One turn moves every row onto another: examples first, then more rows asked
Nov: [ 2.78  2.48 -1.86  1.76  2.10  1.91  0.63 -3.04 -0.67 -0.88  2.61 -0.08
  2.22  1.61 -2.16  0.16  1.96 -0.73 -0.80 -3.13  0.44  0.45 -1.68  2.06
 -0.10 -0.11  0.69 -2.83  1.15  1.90 -0.15 -0.85 -3.37  3.16 -1.38  0.41]
gidu: [ 1.48 -0.30  0.13  2.58 -1.90  2.56 -0.72 -2.73  1.55 -1.52  3.27  0.77
  1.62 -0.75 -1.04  0.77  2.46 -0.77 -0.99 -3.10  2.13 -0.41 -0.98  3.24
  0.15  1.41  0.15 -1.79 -1.57 -1.13 -0.24  1.71 -1.03  2.97 -0.65  3.04]
gim: [ 0.55  2.16  0.91  1.76 -0.60  3.08 -2.47 -3.05 -0.85 -3.88  1.92 -1.20
  2.16  0.12 -2.27 -1.74  3.49 -0.24 -2.58 -1.99  0.88 -0.49  0.23 -1.08
 -0.73  0.55  0.92 -0.18 -0.64  3.19 -1.05  0.48  0.11  1.69 -1.93  0.31]
Gam: [ 4.90  0.61 -1.72  2.25  1.83  2.76  0.23 -3.01 -0.12 -1.62  2.96 -1.00
  2.20 -0.56 -1.13  2.15  1.28 -1.27 -1.68 -0.74  0.49 -1.37 -0.79  2.70
 -0.75  2.19 -0.23 -2.27 -1.16 -1.01 -0.09  2.11 -0.84  0.17 -1.20  0.68]
lek: [ 3.62  3.30 -0.34  1.16 -0.60  3.06 -0.46 -3.71  1.11 -2.70 -0.35 -0.75
  1.04 -0.32 -0.62 -2.59 -1.25 -1.90 -2.76 -3.40  0.50  1.13 -0.49  1.04
  0.49  0.35  0.67 -2.37 -1.39 -0.71 -2.46  1.93 -1.00  3.21 -0.54  0.57]
sibiv: [-0.14  3.67 -1.61  3.43  2.40  2.89 -0.81 -2.79  1.04 -2.38  3.51  0.17
  1.80 -0.81 -1.20  1.00  0.99 -1.34 -1.90 -2.36  0.56 -0.36 -0.47 -0.66
  0.34  2.30  0.55 -2.92 -1.66  4.10 -0.22  2.24 -1.31  2.27 -0.48  1.21]
dede: [ 2.80  0.97 -2.99  3.86 -2.71  3.33 -0.81 -2.19  1.34 -4.06  0.03 -1.04
  1.79 -0.98 -2.42 -0.10  1.10 -0.71 -1.15 -1.75  1.79 -1.36  0.16  1.16
 -1.05  0.44  0.52 -1.03 -0.67  1.18 -0.80  0.31 -2.94  1.94 -1.93 -1.04]
voke: [ 0.56  3.73  0.45  3.15  0.34  3.09  1.26 -4.26  0.43 -3.01  2.53 -0.54
  2.15 -0.01 -2.69 -1.83  1.51 -0.48 -0.99 -1.43  1.75  0.68  0.71  0.85
  1.41 -0.68  0.60 -3.31 -1.61  2.65 -0.51  3.46 -0.50  4.49 -0.20  0.80]
Tizan: [ 4.43  2.30 -0.81  1.84  1.40  1.19 -0.23 -2.83 -0.72 -2.94  3.67 -0.72
  0.09  0.46 -2.97  0.68  3.44 -2.61 -1.38 -0.07  0.90 -0.13 -2.09  1.69
  1.00 -0.02  0.70 -1.99 -1.35  2.17 -0.14  1.91 -3.29  4.08 -0.18 -0.94]
riva: [ 2.52  1.29 -0.17  1.41 -0.38  4.33 -1.58 -2.30 -0.12 -3.53  0.41 -0.75
  2.89 -0.72 -1.46  0.01 -1.71 -2.49 -2.46 -3.08  2.28  0.26 -0.23  0.63
  0.50  0.29  1.64 -0.65 -0.42 -0.22  0.08  1.15 -1.93  1.30 -1.80  0.33]
dig: [ 4.14  4.55 -1.02  2.72 -2.23  2.87  0.75 -3.39  2.27 -2.54  1.03 -0.74
  1.49 -0.21 -0.86 -1.20  0.43 -0.01 -0.65 -1.80 -0.13 -1.36 -0.66  1.84
  1.07 -1.31  0.84 -1.62 -1.17  0.53 -1.02  1.04 -1.09  2.25 -0.47 -2.65]
nof: [ 2.57  3.26 -0.13  1.27 -1.95  1.95 -1.90 -2.96  0.22 -1.89  3.35  0.28
  0.98 -1.16 -0.10 -0.06  2.35 -2.00 -0.30 -1.87  0.85 -0.49 -0.58  1.85
 -0.55  0.06 -0.63 -1.16  0.05 -1.79 -0.74  1.09  1.84  1.91  1.16  1.85]
tufam: [ 1.73  3.68 -0.56  2.96  2.60  3.36 -0.87 -2.30  0.85 -1.93  2.81 -0.23
  0.96 -0.27 -1.77 -0.77  3.41 -2.17 -2.44 -4.59  0.72 -3.16  0.11  0.43
  1.45 -0.52 -0.95 -2.64 -0.98  2.46 -0.38  2.91 -0.32  3.27 -1.84 -0.82]
mubel: [ 0.71  3.73  0.88  2.50  1.15  2.28  0.09 -5.39  1.83 -4.32  1.31  0.70
  1.27 -0.94  0.83 -0.20  3.51 -2.00 -1.67 -1.67 -0.15  0.61  0.23 -1.64
  0.74  2.02  0.10 -1.22 -1.31  2.61 -0.85  0.55  0.10  1.92 -1.65  0.60]
rolal: [ 1.49  2.15 -0.24  3.12  2.31  2.34 -0.23 -4.53  0.62 -3.64  0.44  0.17
  0.62 -1.03 -2.21 -0.71  3.54 -2.69 -2.01 -0.81  0.83 -2.90  1.10  0.69
  0.80  0.77 -0.76 -1.12 -0.09  1.52 -0.71  2.04  0.59  2.91 -4.09  0.61]
Tumak: [ 1.98  3.79 -0.09  2.59  0.45  2.74  0.44 -2.29  0.38 -1.66  1.16  0.83
  1.77 -0.76  1.35  1.41  2.35 -2.01  0.02 -0.99 -0.61 -0.44 -1.82  1.19
 -2.08 -0.90 -0.49 -2.37 -2.58 -0.64 -1.38  2.98 -0.39  2.45  1.19  0.32]
Zesu: [ 1.62  1.25 -0.59  2.99  0.08  3.03 -0.75 -2.20  0.08 -2.29  1.76  0.59
  2.65 -0.68  0.30  1.79  2.89 -0.90 -1.03 -1.42  0.85 -0.79 -0.17  1.10
 -1.98  2.46 -0.54  0.55 -4.50 -1.09 -0.71  1.67 -1.93  1.96 -1.52  0.77]
Muget: [ 3.13  2.96 -1.49  2.53  1.77  1.01 -0.50 -5.17 -0.46 -3.99  2.18  0.84
  1.55  0.73 -2.00 -2.00  2.64 -1.77  1.49 -3.05  1.04  1.49 -0.25  1.02
 -0.21  0.59  0.00 -0.43 -0.23 -0.16 -0.95 -1.37 -1.42  2.39 -2.28 -0.63]
deg: [ 3.52  1.99 -0.60  2.06  1.30  2.21 -0.74 -2.54  1.12 -3.49  0.37  0.19
  0.41 -1.49  1.11 -0.36  4.16 -1.38 -0.06 -3.78  1.46  0.65 -1.69  2.19
  0.17  0.95 -1.76 -2.30 -1.15 -1.89 -1.41  2.14 -1.01  1.02  0.23 -1.23]
tudo: [ 4.06  2.04 -0.84  2.07  0.71  1.48 -1.24 -3.56 -1.47 -4.05  1.90 -0.33
  0.99 -0.51 -2.45  0.10  5.05 -1.98  0.52 -1.44  1.27 -0.19 -1.73  0.18
  2.69 -0.05  0.26 -1.10 -2.45  1.17 -3.10  0.09 -2.04  2.09 -1.69 -0.26]

lek moves to tudo
deg moves to gim
dede moves to Nov
Where do these go?
tufam moves to nof
Tumak moves to mubel

